In the data rows, zero lies at 4.5, halfway between 4 and 5.
Here are some points, one per row:
[6 5 8 6 4 4 7 5 6 7 6 7 6 6 3 7 3 6 5 6 6 6 5 6 4 5 7 4 5 6 6 6 5 7 7 5 2 6 6
 5 5 8 5 8 6 4 5 6]
[6 5 6 6 7 5 6 4 5 6 6 5 6 5 6 6 7 0 1 6 6 6 5 7 4 6 5 5 6 7 6 7 6 5 7 5 7 6 7
 7 6 6 6 7 6 6 7 6]
[3 5 5 7 7 6 6 6 3 5 4 7 6 7 5 6 2 6 6 7 2 6 6 6 5 6 6 6 6 6 6 5 6 6 6 5 6 6 5
 6 6 5 6 7 0 6 5 6]
[4 7 6 6 7 1 2 5 4 6 5 4 6 7 8 7 4 6 6 6 7 5 5 5 7 5 5 7 7 6 6 8 6 5 5 6 6 7 5
 2 5 6 7 6 6 5 6 6]
[8 5 5 7 7 8 4 6 6 6 4 5 7 4 4 6 6 6 6 6 5 1 7 5 5 8 6 6 6 7 6 6 6 6 7 5 6 6 5
 6 4 4 7 7 7 7 6 6]
[7 5 5 6 6 5 5 8 6 4 5 7 6 5 5 6 5 2 6 6 4 7 7 0 5 3 7 6 5 3 6 6 6 5 6 6 6 4 3
 7 5 5 5 5 6 6 6 5]
[5 6 2 6 7 6 7 5 5 7 6 2 6 7 5 5 5 5 5 6 6 5 5 3 7 5 5 7 2 6 2 6 6 5 5 6 6 7 6
 5 6 6 3 6 6 5 3 7]
[3 7 1 5 6 6 6 5 6 5 5 7 7 6 7 5 6 5 6 6 6 6 6 6 4 7 5 6 6 5 8 6 3 6 7 3 2 6 2
 5 5 5 2 6 6 6 6 6]
[7 6 6 6 6 6 5 6 6 4 6 5 5 7 5 5 5 1 8 4 5 5 2 7 5 7 6 5 6 3 6 4 3 6 2 5 6 6 6
 4 6 6 5 6 5 6 4 6]
[5 5 5 6 5 5 8 6 5 6 7 6 5 6 7 8 6 5 5 5 6 6 7 6 8 5 7 1 6 6 5 6 5 8 5 7 6 6 6
 5 6 2 6 5 6 7 4 4]
[4 0 6 5 6 7 6 5 6 6 5 5 8 5 6 4 5 5 6 6 7 6 5 5 6 7 5 5 6 3 6 5 6 6 7 5 4 3 5
 3 6 5 7 6 6 5 5 6]
[4 8 7 5 6 7 5 5 3 5 6 5 7 6 6 6 5 5 6 6 6 5 5 6 6 6 5 5 0 6 6 7 4 5 6 6 6 2 6
 6 5 6 8 6 6 5 5 5]
[4 6 7 6 5 7 2 6 4 6 6 7 5 5 6 2 5 5 6 6 6 5 6 5 6 6 5 1 6 6 2 4 5 6 5 6 6 6 4
 7 5 6 2 6 6 5 6 7]
[5 5 6 6 5 5 7 6 5 5 2 3 5 3 7 8 3 5 4 2 3 6 7 6 3 5 3 6 5 5 4 3 5 7 5 7 6 5 6
 4 5 7 5 5 7 5 7 5]
[8 5 5 6 6 5 6 8 7 4 6 6 6 6 4 6 7 6 6 7 4 7 7 6 8 6 0 3 4 6 5 5 6 6 5 3 6 5 6
 2 5 6 6 5 5 6 7 6]
[7 5 4 5 5 6 1 6 5 6 6 5 5 5 5 6 7 5 5 5 5 7 7 8 7 2 7 6 5 5 6 6 6 6 6 8 2 5 7
 6 6 6 5 5 6 5 6 6]
[5 6 7 5 7 6 6 5 6 5 5 6 5 6 5 7 6 6 5 6 6 5 5 5 8 5 3 7 8 7 8 6 5 6 5 6 6 1 5
 7 7 7 1 7 5 5 4 5]
[5 6 7 2 6 7 6 7 5 6 6 5 6 6 7 5 5 6 6 7 7 5 5 5 6 2 5 6 6 6 8 1 6 6 6 5 6 7 6
 6 2 5 7 7 6 6 5 7]
[4 5 5 6 4 5 3 6 6 5 9 7 6 5 6 7 7 6 6 7 6 7 5 6 1 4 3 6 6 5 4 6 5 8 6 6 6 6 7
 6 7 6 6 5 6 7 2 5]
[8 5 7 7 4 6 6 6 6 7 6 5 6 5 6 5 6 6 6 7 6 7 6 8 6 5 6 7 5 6 5 6 7 6 5 7 6 6 0
 6 7 6 6 5 6 7 6 5]
[7 6 7 5 7 5 6 4 7 6 5 6 6 6 5 5 2 7 5 6 6 6 5 7 5 6 7 5 5 5 7 6 6 5 7 5 7 5 7
 5 4 6 3 0 6 7 4 6]
[6 5 5 7 4 5 6 7 7 5 1 6 6 7 6 5 7 7 6 7 6 7 2 7 6 5 5 6 6 4 4 7 2 6 7 8 6 6 7
 7 6 5 5 7 6 6 8 4]
[7 5 4 6 6 6 5 7 6 5 8 6 5 2 5 7 6 6 5 6 5 7 1 5 6 6 7 6 5 6 5 5 6 7 6 5 6 5 5
 6 5 3 6 5 6 1 6 6]
[4 7 5 6 5 6 6 7 4 7 7 6 5 6 4 7 6 6 5 5 6 5 6 6 7 7 5 5 6 0 6 5 6 2 7 6 7 7 5
 7 5 7 7 6 6 5 4 6]
[6 5 1 5 5 5 6 5 6 6 5 6 5 2 6 6 3 6 6 7 6 5 3 6 5 4 6 2 6 7 7 6 7 2 2 6 7 5 6
 5 6 7 6 6 6 7 6 5]
[5 6 6 4 6 6 6 7 5 4 7 5 6 5 4 5 2 6 8 4 7 6 6 5 5 7 5 6 6 5 6 7 8 6 6 8 5 7 7
 6 8 4 5 6 6 6 8 5]
[3 6 7 5 6 6 6 6 4 7 4 7 3 5 5 7 6 5 5 6 6 3 3 5 7 5 5 7 6 6 5 6 6 6 5 5 1 7 5
 6 6 6 7 1 6 7 5 6]
[6 6 6 7 7 7 6 2 6 1 5 5 6 5 6 5 6 6 6 5 6 2 6 6 6 1 5 5 5 3 5 6 6 6 7 3 6 6 5
 6 6 5 6 6 5 5 6 5]
[6 1 5 5 6 3 5 5 6 6 5 6 2 7 7 6 5 6 6 2 6 5 5 5 6 6 4 6 2 6 7 5 6 5 5 5 6 7 5
 7 4 6 6 7 5 5 5 6]
[6 5 4 5 5 2 7 8 6 6 7 5 6 7 6 5 7 6 5 7 5 0 6 7 5 5 6 6 6 4 5 5 6 6 6 7 5 3 6
 6 7 4 5 5 5 5 7 5]
[7 5 6 5 5 5 6 6 6 8 8 6 5 2 8 5 2 5 7 6 5 5 7 6 6 5 5 7 6 5 4 6 2 3 6 2 5 6 7
 7 7 4 5 6 5 5 7 4]
[1 4 6 6 6 5 5 7 8 3 7 2 3 6 4 6 6 6 6 6 5 7 7 6 6 6 8 5 6 7 5 5 3 5 5 3 6 4 4
 7 5 6 6 5 6 7 7 6]
[7 7 6 5 2 6 4 6 6 2 5 5 7 6 6 5 3 7 1 5 5 5 6 5 6 7 5 6 6 4 5 6 7 5 3 3 4 5 6
 7 6 4 6 6 6 6 6 6]
[6 6 6 5 6 5 5 7 5 8 2 3 6 5 6 7 8 6 7 6 6 6 6 6 5 6 7 5 5 4 6 7 9 6 5 1 5 6 7
 6 7 5 4 6 5 5 5 4]
[6 5 5 7 5 6 6 6 6 5 7 8 6 5 7 8 7 7 6 5 6 6 7 5 8 7 9 7 5 6 5 5 5 8 5 6 7 6 7
 4 7 9 5 5 6 7 7 6]
[7 5 5 7 6 5 7 6 1 6 6 6 5 7 6 2 6 7 6 2 6 6 5 6 5 5 6 6 7 6 5 5 6 5 6 2 6 2 6
 5 5 6 6 6 8 6 6 6]
[6 8 5 6 5 7 6 5 7 6 4 6 0 5 7 5 5 6 6 7 6 6 6 5 5 6 5 5 6 6 6 6 6 6 7 6 5 3 6
 3 6 5 7 7 5 5 5 8]
[4 7 6 5 5 2 7 6 6 5 3 6 7 1 5 2 7 5 6 3 6 5 6 6 7 5 5 6 6 6 6 7 5 7 6 6 6 6 5
 6 6 7 7 6 5 6 3 7]
[7 7 5 6 7 7 4 5 8 7 5 5 7 7 5 6 6 6 6 0 5 6 5 4 5 6 5 5 6 7 5 6 6 5 7 6 5 5 5
 6 6 4 7 5 4 6 6 6]
[5 6 6 6 5 6 7 5 6 6 7 6 6 5 6 5 7 5 6 5 6 6 6 7 5 6 6 7 6 4 3 7 7 5 3 7 5 3 7
 6 0 5 4 6 2 6 7 5]
[5 6 5 6 5 6 6 6 6 6 5 6 6 7 6 5 5 5 6 6 6 6 8 6 5 6 5 6 6 7 6 6 5 5 4 5 7 6 6
 7 5 6 7 2 6 0 5 6]
[7 5 5 0 6 6 6 5 5 5 5 7 5 6 5 6 6 6 6 6 5 6 6 6 5 6 6 6 7 7 1 6 5 5 6 6 6 5 4
 5 6 7 7 6 5 5 5 6]
[5 6 5 6 6 7 3 6 6 6 6 6 4 6 5 2 5 5 3 6 6 5 6 5 6 6 6 7 6 6 6 5 5 6 5 5 6 7 5
 3 5 6 6 6 5 5 6 0]
[4 5 8 5 4 5 6 5 6 6 5 8 6 6 3 6 8 6 5 5 6 6 6 6 4 5 6 6 4 7 7 5 5 2 6 6 7 7 6
 2 6 1 3 6 7 6 6 7]
[7 5 6 5 2 5 6 5 3 5 6 2 6 6 5 5 7 6 5 6 6 5 5 2 5 6 6 4 7 6 7 6 3 5 7 6 6 6 6
 5 6 6 5 3 2 6 6 6]
[6 5 7 7 7 6 7 7 6 2 5 5 6 6 8 5 6 7 6 6 6 6 6 5 5 6 6 5 6 7 5 4 6 2 6 7 2 6 6
 5 5 7 6 6 6 5 4 5]
[4 6 7 5 5 6 7 4 6 6 7 5 6 7 7 4 6 6 7 6 0 5 4 5 7 6 5 6 7 6 7 8 6 5 6 6 6 7 6
 5 5 6 6 6 7 5 5 5]
[7 6 6 6 9 6 6 3 5 6 5 6 6 5 5 5 6 7 5 7 5 7 7 5 5 6 5 6 6 3 6 6 2 7 1 6 5 6 5
 6 6 5 7 6 6 5 6 7]
[6 7 5 6 6 2 5 1 6 6 5 5 6 6 5 5 6 6 7 6 5 7 5 5 6 8 5 6 6 6 5 0 7 5 6 6 4 5 6
 7 6 5 6 6 6 6 6 4]
These points spread out most along one direction. Take the direction at right angles to it along which they spread out most. Go by this last direction. For each point below, how far along it does it lie, from 0 to 99? 50 is the average, and the first point above lies past it. One standard deviation of the points above along it is 16.
[4 0 6 5 6 7 6 5 6 6 5 5 8 5 6 4 5 5 6 6 7 6 5 5 6 7 5 5 6 3 6 5 6 6 7 5 4 3 5
 3 6 5 7 6 6 5 5 6] 43
[5 6 6 6 5 6 7 5 6 6 7 6 6 5 6 5 7 5 6 5 6 6 6 7 5 6 6 7 6 4 3 7 7 5 3 7 5 3 7
 6 0 5 4 6 2 6 7 5] 35
[4 6 7 5 5 6 7 4 6 6 7 5 6 7 7 4 6 6 7 6 0 5 4 5 7 6 5 6 7 6 7 8 6 5 6 6 6 7 6
 5 5 6 6 6 7 5 5 5] 69
[5 6 2 6 7 6 7 5 5 7 6 2 6 7 5 5 5 5 5 6 6 5 5 3 7 5 5 7 2 6 2 6 6 5 5 6 6 7 6
 5 6 6 3 6 6 5 3 7] 57
[4 8 7 5 6 7 5 5 3 5 6 5 7 6 6 6 5 5 6 6 6 5 5 6 6 6 5 5 0 6 6 7 4 5 6 6 6 2 6
 6 5 6 8 6 6 5 5 5] 54
[3 7 1 5 6 6 6 5 6 5 5 7 7 6 7 5 6 5 6 6 6 6 6 6 4 7 5 6 6 5 8 6 3 6 7 3 2 6 2
 5 5 5 2 6 6 6 6 6] 48
[5 5 6 6 5 5 7 6 5 5 2 3 5 3 7 8 3 5 4 2 3 6 7 6 3 5 3 6 5 5 4 3 5 7 5 7 6 5 6
 4 5 7 5 5 7 5 7 5] 38
[4 5 8 5 4 5 6 5 6 6 5 8 6 6 3 6 8 6 5 5 6 6 6 6 4 5 6 6 4 7 7 5 5 2 6 6 7 7 6
 2 6 1 3 6 7 6 6 7] 78
[5 6 5 6 5 6 6 6 6 6 5 6 6 7 6 5 5 5 6 6 6 6 8 6 5 6 5 6 6 7 6 6 5 5 4 5 7 6 6
 7 5 6 7 2 6 0 5 6] 52
[7 7 6 5 2 6 4 6 6 2 5 5 7 6 6 5 3 7 1 5 5 5 6 5 6 7 5 6 6 4 5 6 7 5 3 3 4 5 6
 7 6 4 6 6 6 6 6 6] 11
[6 7 5 6 6 2 5 1 6 6 5 5 6 6 5 5 6 6 7 6 5 7 5 5 6 8 5 6 6 6 5 0 7 5 6 6 4 5 6
 7 6 5 6 6 6 6 6 4] 53
[4 7 6 5 5 2 7 6 6 5 3 6 7 1 5 2 7 5 6 3 6 5 6 6 7 5 5 6 6 6 6 7 5 7 6 6 6 6 5
 6 6 7 7 6 5 6 3 7] 64
[4 7 6 6 7 1 2 5 4 6 5 4 6 7 8 7 4 6 6 6 7 5 5 5 7 5 5 7 7 6 6 8 6 5 5 6 6 7 5
 2 5 6 7 6 6 5 6 6] 83
